One turning vector, and how many ticks it has turned
The counts run from 0 to 227.
[105  70 161  97 102 130 121 114  72 155 116 121 153 152 101 124 176 140
  94 108  96 113 108 153  74 140 118 165 114 127 109 116  71  92 137 122
  91 103 107 120 133 103]
48
[146 125 143 130 148 116 103 122 114 115 157 151 112 139 133 136 111 109
 121 160 130  77 164  92 174 115 187 126 142 130 155  80  65 153 123 139
 146 163  83 127  89  96]
181
[119 139  89 137 133 156  77 166 102 144 126 141 106 121  95 124 167 146
 162 137  91 143 135 111 138 136 129 117 179 201 158 152 121 169 155 121
 132 157 169 128 126 131]
28
[176 173 116 180 160  72 164 128 172 131 112 126 101  99 136 112  74  95
 137 165 126 116 140  98 141 105 111 140 137 146 133 108 138 117 125 134
  96 116 110 144 145 131]
9
[141 133 114 160 134 123 136 187 133 138 117 137 100  83 122 149 130 151
 139 104 150  99 176 131 203  81 138 162 144 145 159 129 109 143  85 122
 111 125 110 113 125  89]
196
[131 155 129 185 173  90 115 147 121 108 132 157  96 112 131 122  92  92
 156 148 140  93 189  77 178 119 147 106 158 167 148 139 147 116 111 111
 125 128 118 107 114 106]
14
[128 127 135 124 114 134 146  99 140 183 138 121 166 123 176 111 105 113
 130 101  85 137  63 162  82 110 101 124 151 126 115 118 145 126 114 121
 127  78 114 142  71 121]
65
[115 131 141 131 137 153  96 113 121 123 132 136  97 128 141 109  95 122
 141 148 107 114 182  90 149 129 175 100 168 189 153 131 158 170 126 104
 168 142 125 122 103  88]
98
[103 178 167 118 149  80 119  82 100 128 119 134 120 150 171 134 108 110
 113 151 125 142 144 173 112 130 129 118  74 108 103  98  86  83 136 165
 127 138  98 135 122 113]
74
[182 126 100 143 101 126 112 121 129 149 129 121  94 155  99 121 151 137
 107 175  78 127 115  97 118 129 147 160 147 165 165  94  73 153 155 123
 118 128 138 136 155 131]
107
[180 145  88 158 110  87 121 180 145 151 137 109 127 133  94 131 110 138
 119 154 102 109 143 111 170  83 126 164 132 140 158 107  73 138 128 113
 101 100 112 114 161 116]
191
[181 132  88 160 107 102 124 181 125 162 145 105 113 141 117 137 148 140
 123 151 100 100 109 106 169  87 140 163 154 142 174 110  56 155 127 118
 105 108 116 123 129 129]
192
[143 127 143 126 125  91 149 107 119 177 138 113 163 132 177 129 126 112
 124  94 112 126  67 158  85 107  99 139 128 105 114  99 106  95 110 144
 103  57 100 131  90 135]
64
[ 87 108 148 121 152 133 128 108 110 117 101 151 128  62 140 125 124 111
 126  73 132 142 168 156 107 154  89 109 115 163 119 143 208  90  90 128
 121  89 139 111 120 119]
227
[162 188 122 158 145  93 143 129 179 144  93 121  95  81 130 111  70 111
 133 156 116 135 138  99 137  88 103 129 144 153 134 124 188 136 124 140
 113 111 124 156 158 127]
8
[117 137  81 162 141 116 176 182 120 143 153 146 147 106 135 156 203 117
 137 130 102 143 116 171 166 142  96 147 111 113 120 118  88  86 142 146
 103 121 121 125  91 142]
138
[160 158 142 139 151 119 117  95 126 186  83 104  72 102 155 141  98 128
 121 141 106 152  91 125  88  84 128 119 146 148 172 117 131 162 132 168
 111 126 138 175 139 144]
6
[119 104  99 125 116 140 169 159 109 155 152 117 183 128 122 150 188 126
 102 136  76 123 102 166 133 139 120 150 120  93 121  90  65 118 155 132
 123 120 100 120  91 123]
53
[109 152 134  95 120 130 101 136 146 169 104 137 174  94 135 130 129 136
 144  82 122 170 133 191 105 114  79 122 115 137  95 150 168 107  98 147
 126  74 119 142 164 108]
61
[136 134  89 169 125 103 142 171 128 105 122 145 112 102  72 108 139 126
 128 188  94 100 163  93 174 134 119 144 113 150 159 108  99 118 173 121
 108 160 142 121 140 137]
25
[100 174 143 114 116 122 100  64 127 166 112 118 152 162 147 106  82 123
 109 136  80 170 118 160  82 113 125 103 102 144 117 122 126 136 168 138
 155 118 136 153 126 119]
76
[109 143 135  89 135 148 101 119 124 182 110 136 156 112 150 134 163 145
 136  74 111 180 107 196  90 122  92 131 123 141 112 149 128 124 107 176
 129  94 115 135 140 127]
60
[ 79 173 147  89 144 127  86 101 106 126 115 162 167 134 134 112 103 121
 118 136  93 178 162 156  97 151 111  83 100 154 105 133 164 113 155 146
 160 135 135 132 139 131]
157
[140 172 141 154 175  79 120 125 113 137  74 124  96  82 148 178  87 125
  97 150 142 142 153 140 153  90 134 105  96 121 164 100 117 123 111 161
 105 152 101 148 154 150]
4
[134 147  91 162 130 144 115 181 157 151 124 135 124  82 115 132 124 141
 147 103 120 118 165 127 206  85 130 132 157 155 156 147 144 171 100 114
 126 124 127 114 132  90]
195
[145 135 126 125 140 123 102 129 159 126 147 149 152 121 111  93  57 110
 123 166 115  96 178  75 170 107 162 120 157 146 134 104 147 161 125  98
 164 124  87 116 103  82]
179
[107 125 184 143 146 129  93  91  86 147  95 130  72 125 127 121 104 129
 143 141 124 112 145  91  94 119 153  95 167 179 156 151 132 165 136 141
 132 153 141 119 105  96]
17
[133 119 156 134 115 123 152 136 161 128  90 124  71  91 112 114 110 135
 132 121 141 100 181 133 142  98  99 182 121 143 112 147 139 118  99 143
  82 100 122 120 172  61]
201
[135 177 110 145 132  85 125 110 105 154 139 108 151 153 157 118  98 117
 120 163  72 134 108 139 129 110 133 100 101 116 168  72  93 131 156 117
 131 119 118 136  80 164]
80
[ 84 143  84 108 141 152 129 185 152 140 131 155 185  70 126 146 170 140
 125 108 106 158 143 192 165 132 103 131 119 129 108 130 139 125 125 141
 153 138 121 132 119 106]
56
[133  95 114 142 109 163 151 146 182 157 102 132 109  80  85 101 137 113
 123 135 118 107 137 108 126 120  99 183 162 149 103 145 170 134 118 123
 107  94 120 130 164  73]
120
[116 131 103 153 110 116 169 156 157 139  95 118 132  83  89 130 145 141
 108 128  85 145 152 159 137 139  73 159  69 127 116 106 138  91 152 114
  79 109 152 140 162 118]
217
[ 71 165 151 102 148 164 120  82 135 151 134 151 143 116 180 113  99 111
 136 128 117 152 148 161 113 136 135  95 126 140  96 143 139 140 134 147
 177 136 113 134  63  91]
71
[ 90  92 138 167 110 172 131 130  85 159 147 127  94 154 129 126 178 131
 143 115  83 133 141 143 136 136 153 128 131 158 137 155  85 148 150  96
 125 132 138  98  76  85]
209
[115 145  94 151 136 135 158 167 102 161 152 144 133 113 154 144 218 120
 139 113  98 160  89 181 120 146  98 134 135 131 126 139  84 106 138 166
 115 116 134 130  70 140]
139
[133 175  97 101 178 123  83 131 156 111 123 156 139  62 153 125  95 133
 140 133 115 147 148 130 159 136 123  92 146 153 126  96 175 154 111 158
 162 152 125 149 111 142]
168
[ 89  92 150 154 138 122 145 165  74 133 139 151 124 131 102 146 176  98
 118 114 138 110 173 145 150 147 128 152 126 139 117 149  79  84 126 127
 110 109  97  82 124  68]
127
[118 123 170 125 137  95 138 121  79 156 116 130 126 112 170 148 164 123
 136  80 131 145  98 174  93 125  89 127 112 136 120 130 110  75  96 163
  88  74 116 133  98 146]
144
